One turn moves each row of this set onto another row. After a few examples, where does it send each row asked below?
Q989: [ -7 -10  11   1   1 -10  -3  18  12   4   9  16   6   4  12  13   3  24
  -3]
Q389: [  7  -3 -12  -1  -3  11  -8 -12 -13  17   9  10 -17  11  -3 -19   7  -6
   1]
Q741: [  7  15 -10   8   6   7  -3  12   9   9   4   7  24 -19  -4   1   3  -2
  11]
Q985: [ -1   7  -4 -18  -5  -4  16  21   2 -16  -6  -8  -7  22   0  12   3  -9
   6]
Q499: [-12   2  -7 -27   6  10  15  -5   9  -5  -7 -14  -6  17   6  11 -14   3
   6]
Q342: [-10  17 -15 -10  10  -9  -6  -3  -4  -8  -7  13 -10  -7  -5  -1 -27   7
  -8]
Q579: [ 20  -6   0   1   0  -7 -16 -11   6 -22   2   0  -1   3   3 -14  -7 -18
  14]
Q385: [ -7  28 -12 -10   3  -2  -2 -12  -2   6   2  -2  -1   2   0   2 -26  11
  -7]
Q436: [ -3  -1   2 -21   1  12  10  17  13 -15   8 -10   1  21   1   0  -7 -15
   5]
Q380: [  0  -6  13  12   1 -23  -1   7   2   3   9  16   7   5  13  11   9  16
  -1]
Q813: [-10   1   9 -16   3  14   9  20  14 -13   4 -14  -9  19  -1  11  -2  -5
   5]
Q158: [  7  -8  12  15   4  -4   6 -19   7 -26   5   1   2  -7   0  -4   1   2
  12]
Q169: [ 20  -9   8  12  -5 -18  -3  -1   7 -20  -3   6  -1  -4 -10   4  -8  -2
  -1]
Q240: [ -5 -12   8   8  -4 -16  -2  18 -12   9   1  17   2   8  17   6  -5   1
  -6]
Q894: [ 23  -2  -1   3  -9 -11  -8  -4 -10 -18  -6 -12  -7  -1   3   1  -2 -10
  20]
Q280: [  1 -20   1   9  -8  -8  14  12  -5   7  12  24   4   8   0   4   9  11
  -2]
Q807: [ 17  -3 -16  -2 -11  11   9 -12 -19  14  10   3  -4   2  -8 -13  10   5
   5]
Q706: [  7  22  -2  -7   7   0  -8   5  24   2 -17  -8  12   1  -7   0   7 -11
  -1]
Q395: [  0   6 -12  -4  15  11   3   7  17  15  -6   9  17   6   9   6  17 -10
   9]
Q704: [ 16  -1   3  10   0  -1 -13  -4   3 -26   3  -2 -11   1  -3  -4  -5 -17
  15]
Q111: [-13   8   9  -9  -8  12  18   1  -4  -2   4 -24   4  16   9   1 -10  -2
   1]
Q422: [  4  10  -7  -8  -3  -8  -7 -15  -2  -4  -7  -7   0 -13  -1   2 -30  17
   5]
Q145: [-13   2   9 -20   6  12  17   9   4   0   6 -21 -10  19  -1   5   3   3
   5]
Q136: [ -2 -16  -5 -12  14  13   9 -11  -3   7   0  11 -20   7 -12 -13  12  -1
  -6]
Q399: [ -1  13  -9 -14   7   9 -10  10  -3  19  -8 -11   7 -13   1  -8  11  -4
  19]
Q948: [ 13   3   2  10   9  -8  -5  -6   4 -31   7   0  -5 -10  -8   4 -10  -5
  14]
Q265: [  3  15  -4   1   1 -12  -9  14   4   4  -6   8   7   0  -4 -12  26 -12
  15]
Q162: [  0 -18  10  -7   4  -9  -2  23  15   2  10  14  12   3  10   7  -1  14
  -4]
Q762: [-10  15 -14 -19   4  -5  -6  -7   6   3   8  10  10  -5   7  -9 -19  23
   1]
Q946: [  9 -13 -11   0   7   7   0  -4 -15  17   9  14 -19  13  -4  -8  13 -10
  -1]
Q200: [ -5  -8 -13 -16  -6   5  12  -2 -15  10   1   7 -17  24  -1 -12  12  -6
   8]
Q465: [ -2  12 -23 -13   7   0   7 -19   5   4  -1  11   8  -4   6   6 -11  26
   2]
Q740: [  8  -6 -11 -10  -6   7  -6 -11  -8  17  12  11  -4  10  -5 -28   7  -1
  -2]
Q257: [  9 -11   3  -5   2 -13   7  17  14   4  -6  14   4   5   2  21   4  17
 -14]
Q53: [ -9  23 -12  -9   0   0  -9 -13   2   9   6   9   2  -4   4  -4 -17  23
  -2]

Q280 -> Q200
Q948 -> Q380
Where do these go?
Q257 -> Q807
Q265 -> Q395
Q579 -> Q162
Q158 -> Q240
Q989 -> Q389

One turn moves each row of this set onto another row. After a few examples, where does it send each row asked below?
Q463: [  3  -3 -11 -12  -6   6  21 -10   1 -17   8  18  -2  -9   5   0 -12 -14
  -7  -5 -19   5  11  -1   4  -3  27  -3   3 -15  -9   8   7 -17   6   0
   6   7  -7  -5 -31   0  18  15  -2 -10 -14]
Q321: [ 18  16 -13   4  18  16  -8 -18 -34 -15 -14  16  -2   7   4  23  -7  21
 -19   9  -3 -12   0   9 -26  -6  -6 -18  -8   1  14  -2   2  -4   4   9
  18 -13   5  -4  -8  -2  -1   3   4  15 -11]
Q142: [ 22  13 -22  -3 -14  -5 -20   2   5   1   6   1  -3  -1   2   0 -13  15
   4  -5  11  12  -3  10 -13  11  14 -10   4 -22  13  -7   0  10  11 -14
  -1  18 -32  -8  -4  -2   8  -1  19 -13 -14]
Q774: [  2  -1  -6  -9   1 -16   1 -10 -29 -18  -7   4   6   2 -13  18 -15  12
  -8  -2   3   2 -13   0 -25  -7  -4   4  10  -8 -18   2   8   3  14 -11
  10  -9  -7  21 -14  13  27  38  -8 -13  -2]
Q607: [ 12  22 -19   8  -8   2 -13   7  -6   5  16   5  -2   1   6   4 -14  19
  -9   0  21  27  -6   1  -2  15  10   8   0 -20  12 -18 -15  10  14 -16
  -5   5 -18   9  -8   3   6  -5  17 -11  -7]
Q845: [  5   4 -20   6  15  15  -8 -21  -8  -2   7  19   6  -4  -5  -8  15  25
  -3   5  18  -7  11 -12  -1   7  -2  11   1 -15  24  -7 -11   0   9  -5
  20 -18  11  -2  12   0  -3  -7   4   6 -11]
Q822: [ 11   0 -30 -15 -12   0  -6   1   2  -3  14   7   0   0  -2  -3 -19   7
  -1  -8  12   7   3  26  -5  19   7  -1   8 -25  11  -6  -3  13  18 -17
  -3  14 -17  10 -25   5  11 -13  13 -14   1]
Q871: [  1   4 -20  -7  22  10   8   4 -28   1   0   1   9  20  -7  16   5  -1
 -26   2   3 -17  12  12 -15 -16   3 -14  -2  10   1  -2   2  12  17 -10
  23  -8  16   1   6 -17   1   3  -4  16   6]
Q793: [  2   8 -14 -19   9  11   5  -8 -28 -18 -16  -3  -2  16   1  11  -5  -9
 -10   3   1 -27   3  18 -24   5   3  -3   2  12  11   0   0 -11   1 -10
  27 -15  13   4  -6 -20   7  -2   5   6   8]
Q470: [  3  10 -16  -7   8  17  -5  -5 -32  -7  -3   8  11   6 -15  26   4  15
 -21   0   7 -10   7  -2  -6  -1  -8  -5  -6   7   6 -10  13  -9   6   4
  18 -10  17   2  14   3  -1   7  -9  21  -6]
Q834: [ -4   9 -11 -16  -9   0  -4 -13  -7  -9  21  10 -10  -2 -12   5 -12  -3
   6 -12  -2  16  -6  -8   6 -11  25  -7   3 -13  -7  28  12  -5   4 -32
  10  -7  -6  -5  -4  -1  24   9  -3 -12 -17]
Q197: [  9  14 -28   8  -9  -2 -17   8   5  -7  -3  -3  -2   9  -4   0  -8  11
   1 -10  20   8   5  12 -10   2  20  10   4 -23  -5 -17  14   5  17 -18
 -14  12  -4  11  -3  -3  12 -18  11 -11  -3]
Q925: [ 15  10  -8   1   0   5   0 -20 -16 -18  12  21 -12  -5   9   3 -18   2
 -11  -3 -13   8  -3  -5  14  -7  17  20  -2 -22 -15   8   7 -19  -1  -9
   4  -4  -1   4 -27  12  11   8  -9 -16 -10]
Q997: [ -8   5  -5  -1   9 -15  10 -13 -28 -21  -6  -6  -5   7  -3  23 -13   9
 -15  -2  -4   1 -15  -6 -34  -7   3   4   7  -7 -15  -6  -4  -3  26  -5
  -4 -10 -11  14 -31   1  19  26  -5  -9  10]
Q939: [ -3  10  -5  11  -2   2  -4 -11  -5  -5  14  15  -4  -5  -4  -4  -2  10
  -7 -12  -6   2   5  -6   4 -27  18  -6   8 -20 -21   9  24  -8   6 -26
  -1   0  -4 -10  -2   2  13  11 -10 -10 -25]
Q194: [  3  11  -6   2   5 -15  -1  -5 -21 -18  -5  -8   2   8  -8  25   1  11
 -14 -12  -1  -8 -12  -7 -26  -7   4  -5   7   2 -25  -2   9   6  27 -24
   4  -3 -22   2 -10   2  23  33 -12 -15   4]
Q339: [ -3  -6 -17  -3   8  16  -1 -17  -4  -6  12   3   4   2  -5 -12  16   8
  13   0  16 -16   8  -1  -8  12  11  -1   8 -14  28  -1 -20  -4  14  -9
  28 -14  11  -5   3 -10   0  -7   5   5  -5]
Q998: [ 25  12 -26  22  -8   2 -11   6  -3  -4   9  11  11   2   7  -5 -15  12
 -13  -1  17  10   8  16  -3   5  14   6   6 -22  -2 -21  -1  16  15  -7
  -1  18  -8  15 -12   3  14  -4  10 -14 -13]
Q947: [ 15   3 -29  -3  19  20  -9 -20 -10  -7  20  20   2  15  -2   0  18  14
  10  -8   7 -18   5  13  -1  17   5  -1  -6 -11  19   8 -17  16  15 -17
  29 -10  -7  -3  -7 -10   8 -11  -3   7  -5]
Q123: [ -7   4 -21   3 -12   4   2  10   7  -2   9  -6   1   2   5  -9   0   4
  -3   4  17   6   9  10 -13  11  14  -6  10 -24   3 -22  -6   5  18 -21
 -12  18 -17   8 -16  -1   4 -11  12  -8   4]
Q211: [  0   3  -4 -16   0  17 -10   0 -30 -12   3 -10   3   7 -12  11  -2   7
   6   6  -8 -30  -3  10 -18  11   0 -18  -5  -4  11   4  -9 -11   4 -11
  33  -7   2   2   1  -5  -5  11 -12  10  -4]
Q979: [ 24  12 -30   4  21  10 -18 -23  -1  -9   1  17  -8  13   4   1  10  20
   7   0  -4 -16   9  -8  -9   3   7   7  -7 -17  28   1  -9   3   5   4
  24  -5  -5 -14  -3  -8  -4  -8   8   5  -3]
Q565: [  2   8  -7  -5   6 -20  10 -15 -27 -19  -8   2   3   2   2  20  -7   1
 -24   5  -4   4 -11 -18 -29  -2  -1   0   7   2  -9  -3  -3   4  15 -10
  -1  -1 -22   9 -21   2  23  32  -1  -8   8]
Q721: [ 15   3 -29   9  30  22   3 -10   2   1   5  28  13  11  -2   2  19  14
  -2  -7  13 -14  17  12   1   5   3   4  -4 -10  10  -7  -2  16  17 -12
  24 -13   6   1   3 -12   4  -5  -5   6  -7]
Q329: [ -2   3 -11 -13   9 -16  -2  -3 -26 -17  -4  -2  -1  12 -17  29   0  16
  -9  -8  -6   5 -15  -9 -30  -7   5  -7  -2  -6 -19   8   7  13  23 -17
  -3  -5 -22   5 -15   6  25  29  -4  -5   3]
Q801: [ 12   8 -34   0  21  10   0 -16  12  -8  -6   7  -5  15  -2   5  10   2
   7  -9   7 -20  16   0  -6   3  14  11   1  -8  22  -6  -1  -2  15   2
  25 -10  11  -7  -1 -20   0 -11   7   1   7]
Q432: [ 13  17 -14  -6  15  13 -14 -12 -37 -10  12   1  -1   7  -5  22  -7  20
 -20   0 -11 -24  -6   5 -14   2  -9 -22 -11   5  16  13  -9   9  17 -21
  25 -15  -3  -3  -9  -6  -6  -6  -8  10   1]
Q933: [-19  14 -10  -1  14  13  19  -1  -3  -7   8  20 -18   6   8  11   3   4
 -15 -14  -5  14   6  -1   4  -9  24   1  -2  -8 -17   5   8  -7  13 -31
 -10 -15  -8  -7 -29  -2  17  -1   4 -12  -6]
Q986: [  4  18  -3   9   8  10   8  -7 -14  -9  15  16 -16   6  21   6   4  -2
 -10   4  -9  15  -5  -8   2  -7  31  -9  -2  -7 -10  10  -9  -1   1 -32
   8  -5 -24 -10 -22   2  15  13   2 -16 -12]
Q420: [ -6  -2  -8  -6  -8 -15   1 -17 -28 -27   0   3   9  -2 -13  16  -9  12
 -11  -7  -2  -9  -7  -2 -27   1  -3  -6  13  -2 -16   1   9   2  19  -7
   3   0 -15   9 -21  12  31  34  -9  -8  -4]

Q420 -> Q329
Q979 -> Q845
Where do these go?
Q142 -> Q607
Q463 -> Q834
Q432 -> Q321

